In the data rows, 500 means zero.
Each pair is two rows. How far apart are they, by a hidden measure? 0 means very close, and 40 very far. Two or three weighted sums of its numbers give each row a place; it is the straight-line distance between the places.
496|543|458|386|568|593|354|512|511|465|432|672|431|334|634|534
504|532|370|419|724|207|515|535|519|476|536|530|361|597|509|492 -> 13
500|522|485|472|514|506|511|499|483|390|599|657|315|437|608|500
513|533|460|422|539|550|394|600|473|477|400|602|676|180|556|595 -> 22
503|555|471|423|560|465|496|498|499|413|391|788|415|285|638|516
477|461|482|699|339|634|486|476|484|531|549|354|574|578|478|501 -> 23
493|435|677|494|417|533|476|687|433|458|556|405|490|586|490|499
507|574|562|179|679|493|435|504|508|471|400|576|648|464|207|672 -> 24
491|550|469|425|529|615|193|736|469|422|386|578|711|312|304|656
506|530|515|487|496|507|516|504|436|546|595|590|308|509|580|507 -> 10
509|520|335|628|554|334|543|524|513|500|580|420|471|569|491|494
501|548|440|338|716|337|394|538|508|480|475|617|305|548|551|485 -> 19
509|547|462|432|552|483|498|505|495|430|373|789|424|278|634|528
491|542|457|448|504|633|326|394|789|340|377|562|664|525| 71|587 -> 15
495|425|696|540|362|532|716|466|470|525|577|362|573|560|498|500
507|515|321|671|506|383|537|500|504|512|579|407|499|575|495|493 -> 15
528|554|483|388|555|600|387|511|491|463|419|682|449|315|647|522
517|577|491|284|643|439|464|506|516|488|397|562|707|351|374|607 -> 14
480|421|691|488|393|501|578|631|425|502|586|393|518|566|502|499
503|427|562|672|311|676|499|480|493|516|542|341|582|561|481|487 -> 10
501|519|485|478|515|503|519|506|464|437|658|617|315|471|611|512
505|491|367|720|422|494|504|505|510|516|558|365|550|563|491|490 -> 10
496|545|465|456|530|430|693|596|  0|914|538|468|570|478|639|328
502|440|688|505|408|518|516|662|440|464|558|394|503|588|499|480 -> 19
495|560|474|444|535|432|568|799|  0|509|824|459|548|465|588|559
497|433|561|654|306|692|520|450|507|518|547|336|591|573|497|498 -> 31
524|542|479|419|546|538|469|532|467|490|391|619|639|191|600|564
508|556|344|485|683|220|544|537|513|490|550|485|398|591|510|491 -> 10
488|508|335|665|519|381|551|489|499|500|578|403|492|578|491|488
516|546|427|346|689|429|372|529|511|473|495|630|303|521|552|506 -> 17
510|564|462|378|583|456|495|496|507|458|320|685|680|159|617|546
500|534|400|364|731|271|464|534|494|474|518|583|323|572|517|489 -> 16
500|410|653|616|306|662|601|437|499|510|556|344|580|564|475|480
507|576|553|174|666|539|423|514|505|465|411|570|640|512|102|732 -> 39
500|536|506|477|492|511|509|512|445|488|629|611|302|489|584|493
500|441|710|505|402|507|576|634|419|513|579|381|520|588|470|484 -> 13
500|538|359|502|676|239|551|514|509|490|572|474|408|591|514|502
509|570|521|214|665|459|441|502|501|481|398|568|665|403|350|580 -> 8
514|566|472|341|609|454|481|495|493|466|379|577|790|186|503|586
494|440|684|544|350|541|722|449|457|500|576|350|561|567|503|507 -> 25
513|546|364|434|720|219|538|536|488|477|537|506|354|601|515|500
495|433|702|499|401|519|539|656|436|478|565|383|512|579|484|501 -> 13
484|417|698|524|374|523|696|513|440|517|560|357|553|559|487|497
499|530|322|535|641|252|537|506|507|503|574|453|414|586|502|489 -> 16
519|488|328|692|464|441|528|496|500|495|565|378|505|574|487|487
496|431|711|506|383|503|644|580|429|502|567|368|533|546|475|488 -> 17
497|542|452|360|656|468|336|554|502|476|467|661|317|506|583|499
505|538|483|454|533|483|500|501|506|394|535|733|330|389|633|508 -> 21
504|442|685|492|421|540|421|642|566|410|544|449|438|583|517|497
478|483|595|485|450|534|494|416|645|516|464|512|354|586|521|497 -> 12
483|448|694|494|400|512|537|653|428|477|555|381|514|575|469|498
489|411|534|677|315|698|500|464|495|522|572|341|582|564|474|467 -> 15
500|430|627|611|310|662|605|431|493|516|555|342|575|558|482|497
493|428|687|494|420|515|451|691|475|455|572|412|482|581|498|484 -> 15
499|540|393|391|732|241|506|544|511|498|526|552|351|581|504|488
496|412|703|560|352|554|705|444|467|517|561|342|568|557|502|487 -> 15
503|465|426|723|364|594|466|497|518|515|553|349|556|557|480|483
517|533|341|591|608|278|545|519|501|490|567|434|448|581|499|505 -> 16
497|553|482|395|562|584|381|498|500|476|422|668|460|306|638|520
494|440|701|540|361|527|709|473|458|519|553|356|566|575|479|487 -> 26
514|492|571|484|468|519|510|456|492|664|455|572|317|573|529|493
500|497|365|717|423|486|522|519|511|511|571|373|539|574|465|504 -> 23
505|541|460|454|536|437|807|256|218|999|266|512|588|519|607|123
484|419|656|584|323|610|662|410|479|520|558|345|589|571|486|482 -> 32
518|534|466|384|588|582|336|504|509|478|419|674|386|395|637|494
509|545|465|375|597|579|310|520|518|480|431|672|361|408|627|490 -> 3
481|434|661|595|312|645|625|415|491|512|567|334|578|557|465|491
509|512|340|710|455|439|523|514|500|497|592|379|524|578|479|501 -> 14
520|525|430|354|722|333|407|540|513|494|493|618|306|550|550|487
520|534|473|445|506|590|502|152|896|341|356|556|629|583|118|502 -> 23
498|442|672|484|425|538|436|625|553|429|555|447|435|595|513|493
501|528|383|406|730|221|526|549|507|473|544|528|354|595|516|494 -> 20
495|544|386|427|709|222|518|518|490|477|543|513|379|592|519|507
487|425|558|661|303|708|505|462|514|529|553|338|581|552|471|479 -> 16
506|543|463|449|520|441|826|190|319|969|241|530|598|520|583|102
488|558|457|439|544|479|500|507|491|410|413|778|394|319|643|530 -> 29
497|503|544|483|477|516|504|483|441|641|476|587|312|563|557|493
505|478|397|733|388|547|504|505|507|504|553|362|566|569|487|493 -> 26
512|529|459|435|511|508|764|  0|896|534|280|561|609|579|285|267
499|524|506|471|495|492|510|484|424|537|602|602|307|513|567|500 -> 22
481|539|467|454|527|432|680|614|  0|878|560|477|591|479|619|333
499|559|493|262|651|460|447|498|509|473|407|565|666|397|347|608 -> 15
497|553|465|337|616|448|487|493|505|476|379|560|793|211|489|584
496|531|464|445|521|446|808|174|352|943|267|537|578|524|579| 95 -> 33
501|468|627|485|452|531|468|427|665|474|466|504|375|599|521|477
496|531|454|361|632|530|311|520|509|466|440|663|338|474|609|494 -> 15
505|553|433|344|682|407|373|554|498|490|474|636|301|530|576|504
517|548|470|416|567|463|492|521|502|452|336|765|529|219|636|524 -> 15
509|550|471|444|506|648|285|469|714|353|375|564|671|506| 73|612
498|429|637|600|307|672|585|441|502|519|560|331|595|549|469|495 -> 23
513|533|473|426|533|581|324|652|451|471|389|591|703|218|478|628
512|496|326|652|548|336|536|512|497|496|587|423|475|575|480|507 -> 11
515|518|478|450|515|508|761|  0|844|546|267|552|597|586|322|262
496|508|347|516|670|230|538|511|504|484|560|471|405|585|507|479 -> 19
504|542|474|451|517|464|835| 60|481|857|235|562|587|540|533|112
497|531|366|420|721|209|525|535|518|477|537|523|375|586|522|489 -> 18
506|552|429|358|729|275|439|549|488|477|501|592|328|571|534|486
517|524|510|486|497|486|492|486|451|503|627|612|299|495|600|515 -> 11
499|517|323|672|533|360|544|516|513|498|572|402|486|592|481|490
500|436|696|505|390|506|625|603|428|492|578|371|534|570|495|495 -> 10
475|438|507|699|327|665|484|495|510|523|561|337|583|560|478|497
493|455|456|713|347|612|481|469|499|513|579|334|570|563|474|495 -> 5
504|472|374|728|406|515|503|478|499|504|572|369|543|583|489|488
493|515|540|488|493|508|502|507|424|603|545|579|297|538|576|479 -> 19
518|550|468|379|599|584|319|527|520|500|432|676|371|417|610|519
495|547|470|444|520|661|168|729|489|424|393|573|708|374|243|673 -> 16
485|531|469|450|525|427|637|676|  0|794|640|454|563|472|620|412
506|546|465|447|532|475|489|499|492|395|520|742|352|348|609|511 -> 5
493|411|717|522|379|494|655|521|453|513|572|361|538|571|480|492
486|544|464|418|561|471|490|512|504|418|349|794|458|244|645|522 -> 25
468|424|691|518|390|510|654|547|435|496|570|367|533|572|488|506
492|480|349|721|447|464|511|496|510|504|561|374|520|574|497|497 -> 17
511|548|388|382|744|248|480|526|496|465|517|554|333|566|532|503
502|533|448|348|676|434|328|538|509|468|455|642|308|522|570|497 -> 14
504|529|460|415|539|538|435|572|452|458|405|624|668|186|576|606
485|422|673|571|334|604|663|429|487|508|554|334|574|566|484|501 -> 13
501|467|607|481|440|548|475|455|674|426|500|500|376|590|515|494
516|566|491|290|649|444|474|502|506|465|396|547|705|354|360|605 -> 15
513|542|468|405|549|544|460|502|492|458|409|642|605|196|639|554
504|464|657|480|432|525|430|573|599|398|539|447|437|591|488|483 -> 11
495|481|605|481|465|524|486|426|557|624|422|547|319|586|532|496
469|430|592|650|304|705|509|451|504|523|568|336|585|550|485|483 -> 23
497|536|347|460|704|219|524|540|492|470|532|509|379|589|506|491
490|419|704|514|368|517|725|512|455|503|576|361|546|569|489|496 -> 13
505|521|330|582|601|277|546|511|492|493|574|439|441|598|502|501
491|534|389|437|721|222|503|516|489|480|533|533|370|583|513|485 -> 11
485|495|314|668|512|381|538|527|510|490|564|399|507|584|506|505
497|555|460|424|524|625|199|751|468|433|399|580|705|295|317|653 -> 9
506|495|574|497|469|516|496|461|483|650|447|570|303|564|533|509
499|510|325|679|509|381|523|517|509|520|562|399|489|580|484|491 -> 24
490|450|671|485|431|524|427|654|538|403|568|438|460|593|486|491
496|513|535|488|480|510|499|484|414|616|507|587|303|547|557|496 -> 27
509|456|532|685|310|669|488|484|511|519|562|342|578|550|485|504
502|558|481|442|534|439|612|738|  0|687|714|443|570|472|595|466 -> 25
497|477|572|497|465|530|499|446|513|630|439|557|324|555|521|498
494|586|483|306|640|435|467|502|496|461|393|567|703|351|371|596 -> 23
491|546|418|341|693|403|359|550|518|467|494|628|307|540|563|488
496|541|466|367|615|537|308|529|516|487|438|667|346|453|614|510 -> 3
500|426|695|508|400|511|571|632|429|479|570|376|518|571|488|474
502|505|326|682|504|394|532|506|506|513|564|406|503|571|488|462 -> 12
511|537|468|383|557|590|342|508|512|470|444|668|411|360|625|513
512|524|323|589|599|302|550|530|515|491|554|436|450|594|504|488 -> 23
492|456|598|480|458|537|483|427|651|516|469|533|362|592|516|488
516|545|454|374|622|546|313|535|516|471|439|664|329|459|607|513 -> 13
500|492|391|716|380|573|485|492|513|527|551|355|554|555|486|505
512|445|503|703|328|650|463|492|502|530|564|352|570|559|489|492 -> 8
502|544|459|444|522|462|822| 44|531|829|237|543|604|539|518|123
483|433|687|486|417|532|461|689|484|463|574|400|480|589|500|496 -> 24
508|502|357|710|425|486|524|499|489|504|566|373|540|564|491|487
509|538|470|439|509|656|170|725|529|409|393|585|707|398|195|676 -> 16
502|520|431|364|732|305|436|522|516|486|492|593|317|574|555|508
509|558|589|158|646|595|391|491|503|463|385|561|616|583|157|391 -> 23
492|534|408|387|735|241|492|534|524|457|529|555|339|585|524|482
513|526|325|524|648|247|539|526|508|491|540|466|423|585|502|497 -> 8
498|438|635|622|300|686|583|464|498|523|567|343|580|559|489|499
476|425|641|595|315|658|623|428|488|523|565|346|583|551|480|517 -> 7
502|533|343|513|672|217|542|507|507|486|550|483|414|594|512|505
506|542|479|436|518|637|182|744|462|444|384|589|719|300|308|663 -> 8
488|425|628|613|309|668|581|435|495|527|561|346|583|546|482|492
505|507|330|628|556|327|532|509|503|501|589|412|472|586|502|511 -> 8
497|438|679|477|403|530|430|686|453|461|581|416|474|585|495|496
495|448|628|485|442|549|461|463|663|432|519|494|391|584|501|500 -> 3
495|559|466|394|549|539|470|509|486|457|415|632|626|205|604|557
498|470|448|706|352|626|483|493|519|527|577|351|569|564|482|493 -> 3
518|574|454|382|602|465|479|501|500|469|332|653|718|149|598|573
504|477|459|716|359|581|500|492|504|513|568|351|563|564|470|508 -> 2
491|421|662|592|313|619|645|425|487|507|547|343|572|549|480|495
498|437|640|644|298|691|528|446|501|516|544|351|601|559|484|495 -> 8
494|424|710|541|353|545|717|445|469|518|569|343|561|559|487|503
480|459|626|494|441|533|495|431|659|486|469|522|364|585|508|511 -> 16
500|541|468|423|526|591|269|722|445|444|409|591|718|244|407|622
504|542|471|438|511|662|193|653|596|385|405|569|685|440|137|647 -> 14
511|477|340|692|481|413|511|500|496|508|576|396|499|577|495|499
505|514|514|474|513|490|487|491|441|408|647|630|299|454|603|501 -> 4
482|441|684|480|417|521|477|692|466|477|583|405|486|584|488|507
489|453|651|482|428|541|428|601|594|408|554|466|440|592|499|483 -> 9
488|432|537|675|319|680|515|481|493|541|556|334|593|556|491|493
499|566|504|264|652|448|469|503|499|465|400|558|670|407|325|589 -> 15
513|463|606|481|458|513|496|418|620|524|458|539|345|592|531|495
500|521|494|464|508|508|500|493|464|435|641|612|309|481|601|501 -> 16
507|520|470|421|529|613|273|711|467|438|393|589|704|246|398|634
498|480|590|491|461|532|500|431|559|625|427|556|335|578|521|498 -> 19
501|445|514|708|330|647|477|503|514|522|549|333|567|564|490|490
493|484|364|724|427|487|510|500|515|517|578|375|536|558|480|488 -> 7
517|532|470|450|529|425|739|482|  0|990|405|491|587|484|643|228
501|484|365|709|430|497|510|507|525|514|574|364|542|564|489|500 -> 29
483|436|700|536|362|531|720|477|443|516|563|356|566|569|487|483
493|573|477|318|632|454|464|499|503|472|384|551|768|265|442|592 -> 22
510|538|387|404|730|221|502|531|505|460|530|535|352|585|533|496
482|410|622|613|300|685|570|451|487|511|540|334|594|567|481|480 -> 9
510|536|478|406|546|543|478|483|489|479|387|644|586|221|646|552
513|586|570|157|668|538|403|494|495|482|392|565|632|531| 45|696 -> 39
503|548|468|445|536|427|668|625|  0|878|562|476|577|478|640|350
503|531|369|480|693|226|551|521|512|489|543|495|380|589|505|485 -> 9
509|549|465|409|552|554|470|488|488|472|402|649|565|212|634|559
496|535|469|375|611|562|312|548|519|464|445|674|348|442|585|499 -> 16
492|472|393|720|388|544|498|501|503|540|576|358|571|568|492|488
503|577|481|353|612|449|499|512|520|465|368|576|794|191|501|584 -> 7
497|412|616|626|304|669|575|426|508|516|561|347|566|546|480|496
498|466|419|723|369|581|498|500|533|495|557|351|549|554|482|487 -> 9
478|489|547|472|482|519|499|473|438|651|469|581|302|555|531|504
504|547|464|407|548|560|458|499|504|470|403|648|546|222|652|541 -> 32
508|532|464|391|556|580|400|502|496|478|412|679|472|311|633|525
514|482|561|487|472|517|487|450|468|672|449|574|320|573|555|500 -> 22
499|585|509|254|664|449|460|521|509|463|391|568|658|424|341|591
507|447|654|486|439|541|439|515|664|401|520|472|401|605|493|499 -> 26
482|408|641|605|313|668|598|446|490|513|572|343|580|560|486|485
519|551|460|440|541|473|487|506|501|400|450|776|376|326|642|506 -> 23
497|412|658|582|326|617|657|422|488|518|554|342|579|550|489|498
505|426|692|561|347|570|706|429|475|504|550|348|571|565|496|492 -> 8
495|563|449|405|568|472|513|511|501|425|341|770|519|218|622|517
494|544|477|458|529|440|567|753|  0|593|784|453|546|466|608|507 -> 14
503|481|437|715|372|565|488|506|497|535|564|364|556|558|486|473
499|438|511|693|324|665|481|473|503|518|558|345|578|556|482|484 -> 5
519|480|382|723|406|517|522|478|491|499|569|360|555|586|497|510
511|491|341|696|460|451|524|495|514|508|560|381|523|589|501|480 -> 5
514|530|419|351|723|331|404|549|507|479|485|612|312|558|549|484
507|548|470|357|637|515|324|534|520|460|444|664|329|482|607|508 -> 4
508|516|331|647|522|349|543|500|508|494|560|411|483|576|476|507
499|536|460|444|510|636|296|441|712|351|369|556|669|516| 84|615 -> 12
515|451|532|677|321|678|494|470|505|528|565|338|584|556|472|499
509|575|467|337|619|436|497|492|491|458|354|564|796|197|514|566 -> 4
500|476|379|724|403|511|516|492|496|516|584|367|539|563|486|511
512|457|608|472|448|540|480|434|667|495|465|531|361|582|524|488 -> 15
495|537|479|451|507|617|393|297|835|351|378|568|643|563| 76|576
517|588|562|155|663|546|402|498|509|454|397|566|618|554| 63|691 -> 21
503|489|393|716|403|520|498|497|502|523|586|356|545|566|485|501
521|535|315|641|552|345|534|511|501|490|567|419|468|586|494|487 -> 11
510|446|473|710|333|630|476|474|505|531|573|340|577|551|478|484
493|486|539|484|482|526|494|483|430|640|491|584|315|549|558|500 -> 34
503|540|469|399|554|567|467|485|501|474|395|651|558|232|650|541
502|552|486|454|521|440|779|382| 95|999|325|516|593|498|648|155 -> 25
509|569|521|205|680|482|424|491|515|477|399|569|663|414|312|610
507|522|481|439|534|485|501|507|495|378|525|740|331|356|624|516 -> 13
505|420|579|668|308|693|486|458|497|530|555|355|591|551|480|494
489|518|450|393|560|565|434|484|495|471|414|663|526|261|654|534 -> 11
511|464|433|716|362|590|478|494|504|512|570|349|566|563|472|493
491|540|476|418|539|568|360|635|435|473|393|604|696|206|502|601 -> 9
505|522|462|396|559|545|467|495|503|451|402|655|558|246|649|537
490|559|459|425|522|628|205|727|459|422|394|593|719|294|297|648 -> 9
490|435|687|471|424|537|440|677|482|447|578|424|477|586|502|494
503|501|328|654|536|342|518|495|497|503|568|401|484|589|488|498 -> 14
501|530|421|357|733|268|451|541|508|477|520|578|318|575|531|492
488|423|708|527|376|518|699|526|458|504|578|356|555|571|474|506 -> 22
485|428|723|514|381|507|682|518|432|496|568|364|545|567|484|500
504|450|499|709|336|650|465|484|517|511|548|342|583|561|481|484 -> 25
483|493|569|482|465|528|482|447|517|655|429|568|329|576|528|488
478|436|706|506|408|502|565|634|424|475|583|385|520|573|496|489 -> 15
483|470|394|726|392|540|508|492|493|502|573|368|547|562|486|498
500|419|692|543|353|535|724|473|461|530|575|363|553|566|501|500 -> 14
484|530|449|349|641|503|333|527|500|465|460|676|336|485|593|506
488|501|348|698|473|423|522|511|494|489|566|384|506|568|503|485 -> 20
509|543|471|451|535|450|471|836|190|127|917|577|491|460|530|674
491|513|319|662|505|384|530|516|510|505|569|402|488|584|477|491 -> 37
501|521|329|697|474|418|516|507|505|516|591|395|507|569|471|488
500|553|453|428|557|458|492|497|506|429|354|805|445|264|664|501 -> 22
512|540|475|446|521|430|833| 99|425|899|242|542|606|535|556|116
507|539|462|406|549|544|479|500|492|471|394|632|599|226|625|549 -> 19
488|526|481|446|522|439|815|215|279|991|230|526|582|523|605|102
505|453|650|497|435|543|426|574|604|399|543|461|430|587|502|508 -> 32
491|544|486|418|550|540|448|547|480|459|388|629|650|199|587|572
502|530|378|431|711|216|535|532|506|484|539|520|375|581|524|507 -> 9
480|423|671|493|426|536|438|650|543|433|547|435|454|585|497|496
497|498|592|484|460|538|498|431|552|619|437|561|330|572|526|498 -> 19
504|443|587|646|309|701|521|465|506|528|582|337|584|559|493|510
492|561|469|367|607|445|494|490|513|470|359|602|796|161|570|563 -> 5
513|542|473|451|528|425|778|420| 52|999|360|502|580|499|649|170
490|533|483|440|510|653|236|544|657|369|394|573|673|469|110|654 -> 18
506|536|493|401|550|566|461|482|488|470|429|665|528|243|631|517
512|530|453|350|663|485|331|535|509|463|458|660|306|497|582|502 -> 14
505|537|458|349|635|526|338|546|511|467|442|665|329|477|603|518
492|464|592|478|450|527|485|408|622|567|458|546|346|599|508|499 -> 15
495|409|689|564|339|580|699|427|475|506|568|354|570|547|470|511
521|532|475|446|529|425|733|511|  0|986|417|489|583|494|663|233 -> 29
496|537|430|363|737|277|453|541|500|474|509|585|318|573|522|471
485|530|377|402|736|229|505|526|504|477|538|549|349|572|509|507 -> 6
497|446|697|513|380|515|667|533|439|519|576|372|537|574|476|499
515|532|434|339|725|335|414|550|492|483|488|609|315|561|534|506 -> 21
497|544|340|565|626|258|548|510|511|497|550|458|433|584|501|480
519|510|325|690|482|402|528|513|503|532|571|382|520|572|482|480 -> 11
484|423|698|539|356|532|725|463|477|520|561|357|567|563|472|477
510|476|447|719|368|567|494|493|519|509|556|341|560|567|468|503 -> 18
495|443|691|504|405|518|514|672|432|457|568|403|492|573|478|489
486|540|460|384|578|593|326|528|499|472|433|679|375|388|625|504 -> 17
506|534|344|527|656|239|542|519|500|488|557|478|418|591|516|488
506|470|644|482|447|545|468|452|680|432|523|500|382|590|523|474 -> 20
510|492|342|682|489|403|536|522|514|508|567|394|504|580|493|503
493|535|471|388|566|611|349|513|519|481|404|664|437|348|657|524 -> 18
507|539|477|435|513|576|530|104|934|357|360|564|624|581|123|483
504|528|392|429|718|219|517|524|507|484|531|525|356|585|525|492 -> 18
502|462|417|731|376|569|513|490|513|525|551|359|549|558|480|504
497|410|678|561|336|575|679|431|481|519|564|346|574|558|483|490 -> 9
502|524|477|438|538|453|505|840| 54|303|916|498|527|453|541|626
490|459|427|715|372|588|493|482|507|519|560|349|561|563|492|501 -> 32
503|538|459|373|574|604|340|528|499|484|443|679|387|385|624|512
501|500|369|701|465|436|530|516|516|510|561|388|524|580|490|494 -> 21
509|540|363|443|707|215|539|529|515|494|544|499|381|598|523|485
471|423|689|494|417|525|475|689|447|476|564|405|499|579|489|494 -> 14
489|526|434|354|655|466|315|544|498|466|464|657|310|507|589|491
505|428|685|485|404|518|489|705|432|475|594|398|507|575|492|483 -> 17
499|449|673|491|427|532|430|637|531|418|555|431|453|580|495|488
500|446|654|478|436|546|415|623|583|415|542|448|451|581|506|498 -> 4
499|512|496|476|500|498|501|519|463|425|649|630|311|473|598|494
510|578|513|266|655|459|473|505|520|474|384|558|660|413|335|587 -> 9
499|527|346|555|633|257|552|510|496|500|559|460|431|585|506|492
500|470|477|724|351|607|487|488|500|505|563|349|555|562|498|510 -> 11
514|541|352|491|679|213|537|523|497|481|565|480|384|583|502|497
520|545|479|422|532|542|420|568|468|466|396|627|664|183|558|581 -> 11
490|411|549|675|309|693|481|477|510|532|555|345|579|551|491|495
505|538|472|451|520|652|164|729|518|420|379|562|697|373|199|658 -> 20
496|433|511|684|320|671|479|472|517|523|567|336|583|555|464|495
495|532|328|565|614|261|530|528|503|470|560|464|442|584|501|501 -> 18
500|555|464|408|542|527|453|527|465|470|416|631|641|191|614|550
498|538|474|450|506|618|393|311|831|341|363|566|644|555| 72|565 -> 25
510|528|482|423|526|564|354|652|436|470|407|607|700|206|498|625
500|437|586|624|303|686|529|433|501|522|549|338|595|559|495|484 -> 9
511|535|460|410|551|574|437|480|487|459|422|666|516|274|652|538
512|517|334|627|557|331|549|514|495|493|567|419|470|592|503|498 -> 13
502|484|403|729|410|523|514|494|506|498|565|376|536|561|491|492
517|538|476|438|523|613|224|727|456|439|388|583|715|279|363|651 -> 10
496|430|584|655|306|704|512|450|511|536|564|345|595|551|488|516
503|423|716|508|395|514|560|635|432|493|562|384|523|574|474|488 -> 12
498|439|614|628|299|697|545|453|485|519|548|342|584|556|483|497
481|437|643|608|319|646|623|445|506|529|564|344|577|567|467|482 -> 7
492|539|487|438|519|462|842| 23|655|747|244|559|604|554|464|142
497|496|540|499|478|513|492|486|427|639|514|578|305|550|567|503 -> 26
505|518|326|620|567|316|535|506|486|502|558|418|467|588|496|491
513|524|484|472|510|486|497|515|464|422|635|645|301|470|592|522 -> 6
504|546|476|444|538|425|617|733|  0|731|696|462|578|482|607|462
500|544|462|450|532|473|431|781|439|  0|674|763|454|430|498|644 -> 38
475|453|470|713|348|625|469|488|511|532|567|352|571|544|465|485
496|521|336|514|655|242|537|512|513|468|549|463|418|583|509|504 -> 12
515|553|439|344|693|409|374|538|498|466|488|633|302|529|565|514
490|553|464|346|606|450|477|511|523|469|361|590|800|169|524|569 -> 23
515|548|485|431|511|640|153|736|519|405|379|569|698|378|219|676
490|547|465|411|547|534|465|505|496|469|403|633|618|201|620|546 -> 13
509|478|551|498|463|511|474|445|532|643|422|560|324|571|533|490
492|436|627|628|303|677|555|425|496|511|552|348|588|550|480|495 -> 21
485|433|714|508|385|492|657|557|444|494|566|365|523|570|475|508
486|459|638|472|441|546|456|485|664|430|524|476|389|594|514|505 -> 24
